In the data rows, the value 50 means zero.
Here are some points:
[54 46 42 38 62 59 53 43 37 43 50 52 59 61 58 60 47 59 49 41]
[45 51 63 63 32 49 46 56 67 61 54 51 37 28 33 30 55 32 46 66]
[47 37 39 36 60 52 48 36 42 49 45 43 50 57 53 59 51 64 48 46]
[55 60 60 65 35 62 59 66 52 49 55 53 49 46 49 36 37 31 58 59]
[38 56 61 59 49 41 45 55 55 55 50 51 50 49 46 47 57 52 47 51]
[54 58 69 68 24 54 52 68 65 58 54 56 41 30 41 26 49 25 52 67]
[61 61 57 61 36 63 62 66 54 42 55 58 52 43 49 40 37 37 56 59]
[32 46 65 61 49 33 37 55 66 69 47 50 43 43 42 44 64 45 41 53]
[59 52 43 45 54 55 61 51 43 44 51 51 61 56 59 55 42 57 59 48]
[55 56 43 47 55 57 59 53 45 36 53 53 62 55 53 56 44 55 56 46]
[56 56 43 49 59 51 57 54 39 45 50 48 63 65 64 63 44 57 59 33]
[38 46 62 55 46 33 34 45 62 65 47 53 37 36 40 40 65 45 31 61]
[37 47 59 56 41 38 39 52 63 61 51 53 31 36 27 40 66 44 32 63]
[50 45 38 35 66 51 56 45 39 42 42 50 54 65 57 62 51 62 52 45]
[54 44 33 33 65 54 53 40 40 40 46 48 55 64 58 63 46 65 53 39]
[64 53 45 47 46 61 58 50 46 41 59 53 58 49 58 52 35 51 59 48]
[52 34 40 33 59 51 44 29 39 56 43 44 51 57 63 59 51 62 49 45]
[29 56 59 62 46 31 31 54 62 61 52 50 36 42 37 47 64 48 40 56]
[50 36 36 39 62 45 48 30 48 57 43 41 50 59 54 55 50 55 47 45]
[37 54 60 63 47 40 37 54 55 61 50 46 45 48 48 46 57 47 47 50]
[40 52 59 55 49 40 40 55 57 63 50 53 49 48 49 48 59 50 47 48]
[47 56 56 55 51 51 48 59 49 47 48 49 55 55 53 51 52 52 52 44]
[37 40 49 44 59 36 38 34 53 58 45 48 38 48 45 48 58 55 39 54]
[56 61 60 62 33 57 54 64 56 47 55 55 48 43 47 42 48 36 53 60]
[63 57 43 47 51 60 65 54 40 32 50 59 59 54 60 62 43 57 60 49]
[53 55 58 65 33 53 57 64 61 48 53 53 42 41 39 36 47 31 53 62]
[41 57 60 61 48 44 46 62 58 56 48 55 45 51 46 50 58 46 50 50]
[35 46 59 55 49 36 36 51 63 59 49 48 39 45 39 44 61 50 38 56]
[57 41 33 31 65 59 58 40 40 46 47 46 60 63 59 64 46 63 52 42]
[35 43 48 48 53 34 31 37 52 62 45 44 39 54 43 54 67 54 31 52]
[57 41 36 29 65 57 57 38 38 41 47 47 61 63 61 60 45 65 53 43]
[56 43 33 38 62 61 63 44 36 38 45 50 60 69 61 68 43 60 56 40]
[60 49 43 42 60 56 58 49 36 41 51 49 62 60 63 59 43 60 57 37]
24 more points follow, each with its number after it:
[35 44 60 53 49 30 30 40 61 67 45 52 35 38 39 44 68 48 28 59] 0
[45 44 49 45 55 55 50 45 44 50 42 40 55 59 55 58 52 59 50 46] 1
[57 55 59 64 32 56 61 66 60 46 54 53 47 42 43 35 44 30 57 61] 2
[45 36 48 46 54 43 45 40 50 56 38 36 50 52 49 53 55 56 46 49] 3
[59 51 36 40 56 56 60 46 41 41 47 52 56 58 59 64 46 58 57 46] 4
[31 43 57 59 43 32 33 43 68 67 49 51 27 34 27 41 67 44 27 62] 5
[37 45 57 52 50 34 33 41 59 63 47 52 38 39 41 44 65 49 30 58] 6
[51 40 38 34 60 47 49 38 40 51 46 48 52 60 58 58 52 62 49 46] 7
[46 64 64 73 28 51 55 69 64 47 57 54 44 34 32 29 46 29 49 66] 8
[33 53 63 58 49 35 32 51 63 61 48 53 40 41 37 44 66 47 41 55] 9
[38 44 48 47 54 37 35 39 50 59 45 45 43 55 46 56 64 54 35 50] 10
[57 54 40 41 61 63 61 49 36 32 57 53 60 60 58 56 35 60 58 43] 11
[55 50 44 49 54 53 53 49 42 50 44 43 60 58 62 64 47 56 58 36] 12
[60 51 43 45 53 55 62 51 43 46 50 51 60 56 61 54 41 57 60 48] 13
[69 52 40 39 60 66 58 48 37 31 57 53 61 57 63 53 32 53 61 41] 14
[29 50 56 59 49 26 32 43 60 65 46 51 36 43 37 47 66 47 33 58] 15
[52 50 65 63 25 46 42 55 67 63 52 52 40 24 39 30 59 27 47 62] 16
[54 49 37 47 61 61 57 46 38 41 45 47 58 70 59 64 38 61 57 33] 17
[32 54 63 59 49 36 33 53 64 60 48 53 42 42 37 44 66 46 44 54] 18
[26 45 56 56 49 34 28 41 61 67 48 53 38 41 36 48 64 51 34 55] 19
[63 56 49 52 50 60 68 60 47 37 56 53 62 53 56 50 34 46 59 50] 20
[65 56 43 46 52 62 60 53 44 33 53 56 57 54 56 56 41 53 59 47] 21
[56 53 41 46 58 54 56 51 30 41 50 49 59 66 65 62 40 59 63 34] 22
[49 49 54 47 55 49 45 47 46 56 49 45 57 57 59 51 52 56 48 44] 23
Which of these numbered points is nearest to each point below, ignoring the 2 directions in which the first points spread most? Its number follows each.
[57 53 37 44 60 56 58 50 26 39 50 49 60 69 67 63 37 60 65 32] > 22
[40 53 59 64 38 46 41 51 69 61 52 53 30 32 25 38 60 35 39 63] > 5
[58 49 31 36 60 56 60 42 38 41 45 52 57 62 61 69 47 62 57 43] > 4
[42 61 68 70 29 39 40 63 73 64 52 54 28 25 24 29 66 26 43 71] > 4
[63 49 42 36 60 64 59 46 35 36 55 54 64 59 62 59 38 62 58 41] > 6
[57 44 39 34 64 56 54 45 40 46 46 45 58 66 63 63 47 64 58 35] > 13
[61 59 53 58 46 60 65 64 53 39 55 57 56 46 52 47 35 41 61 52] > 20
[55 47 38 39 59 54 53 44 43 42 48 49 54 59 56 59 46 59 53 43] > 21
[32 50 56 54 50 33 35 48 59 59 51 47 41 46 42 47 62 51 41 54] > 9
[35 56 58 69 36 37 40 56 68 58 52 54 23 33 24 39 62 36 33 67] > 5
[65 54 43 42 60 63 57 50 38 32 55 53 61 57 62 55 35 54 61 41] > 14
[39 56 56 61 48 39 37 54 58 63 55 50 41 46 44 43 53 45 49 49] > 22
[40 54 55 60 48 40 40 53 57 61 51 48 43 47 46 45 53 47 49 48] > 22
[45 54 60 58 45 41 42 56 57 58 51 51 46 46 48 48 58 50 45 51] > 9
[55 52 41 47 62 53 56 56 40 40 51 48 62 61 59 61 41 61 57 33] > 22
[54 48 45 49 53 51 52 48 44 52 43 41 59 57 61 64 48 55 58 37] > 12
[42 54 63 60 50 41 43 56 61 56 48 50 47 46 47 47 57 47 50 49] > 18
[56 55 60 64 30 55 57 65 62 49 54 54 45 38 42 34 46 29 56 61] > 2
[36 50 65 59 34 36 39 53 69 67 57 56 27 23 23 29 64 40 36 71] > 5
[69 55 43 45 47 66 63 52 41 36 62 53 63 52 63 54 29 53 65 45] > 14
[37 44 46 46 55 37 34 37 51 59 46 44 41 55 45 55 65 55 34 51] > 10
[50 51 57 48 54 51 45 49 45 56 49 45 59 58 61 50 51 54 50 42] > 23
[51 46 35 35 65 52 53 36 44 44 47 47 55 60 53 59 48 61 50 44] > 8
[57 55 40 41 61 63 61 49 37 31 58 54 59 60 57 56 35 59 58 44] > 11
[52 50 45 47 63 57 51 52 40 42 47 44 60 68 58 60 45 59 54 33] > 17
[62 51 36 41 56 66 60 46 30 30 53 50 62 67 63 63 36 61 57 40] > 10
[46 37 49 46 52 43 45 42 50 56 36 35 51 52 50 54 57 56 47 49] > 3
[55 46 39 38 60 54 54 45 43 41 47 49 54 59 56 58 46 60 53 43] > 21
[51 48 47 50 52 48 48 48 47 55 45 43 56 54 58 60 50 54 55 40] > 12
[47 60 66 75 24 45 48 66 69 57 55 52 33 28 32 23 51 18 49 66] > 2
[63 55 29 40 56 64 59 47 34 31 62 55 57 58 59 63 32 61 60 39] > 11
[57 46 42 38 60 58 55 44 32 41 55 50 61 59 64 57 39 62 58 38] > 14
[57 40 41 40 60 62 57 40 42 43 46 51 65 56 60 60 43 58 58 42] > 19
[52 47 32 33 65 51 57 41 34 42 48 49 58 65 59 64 46 63 55 42] > 15
[61 50 41 42 58 56 58 48 36 47 50 46 62 64 70 64 41 60 62 33] > 12
[65 58 46 51 51 60 68 60 41 33 54 58 60 54 61 55 32 48 68 46] > 15
[41 51 68 67 30 38 41 57 74 67 52 53 27 23 23 29 64 31 40 70] > 5
[57 64 60 67 30 60 57 66 59 47 54 54 49 40 44 37 44 31 53 62] > 10
[50 32 43 48 52 42 51 39 53 58 37 32 46 54 53 49 51 49 48 52] > 3
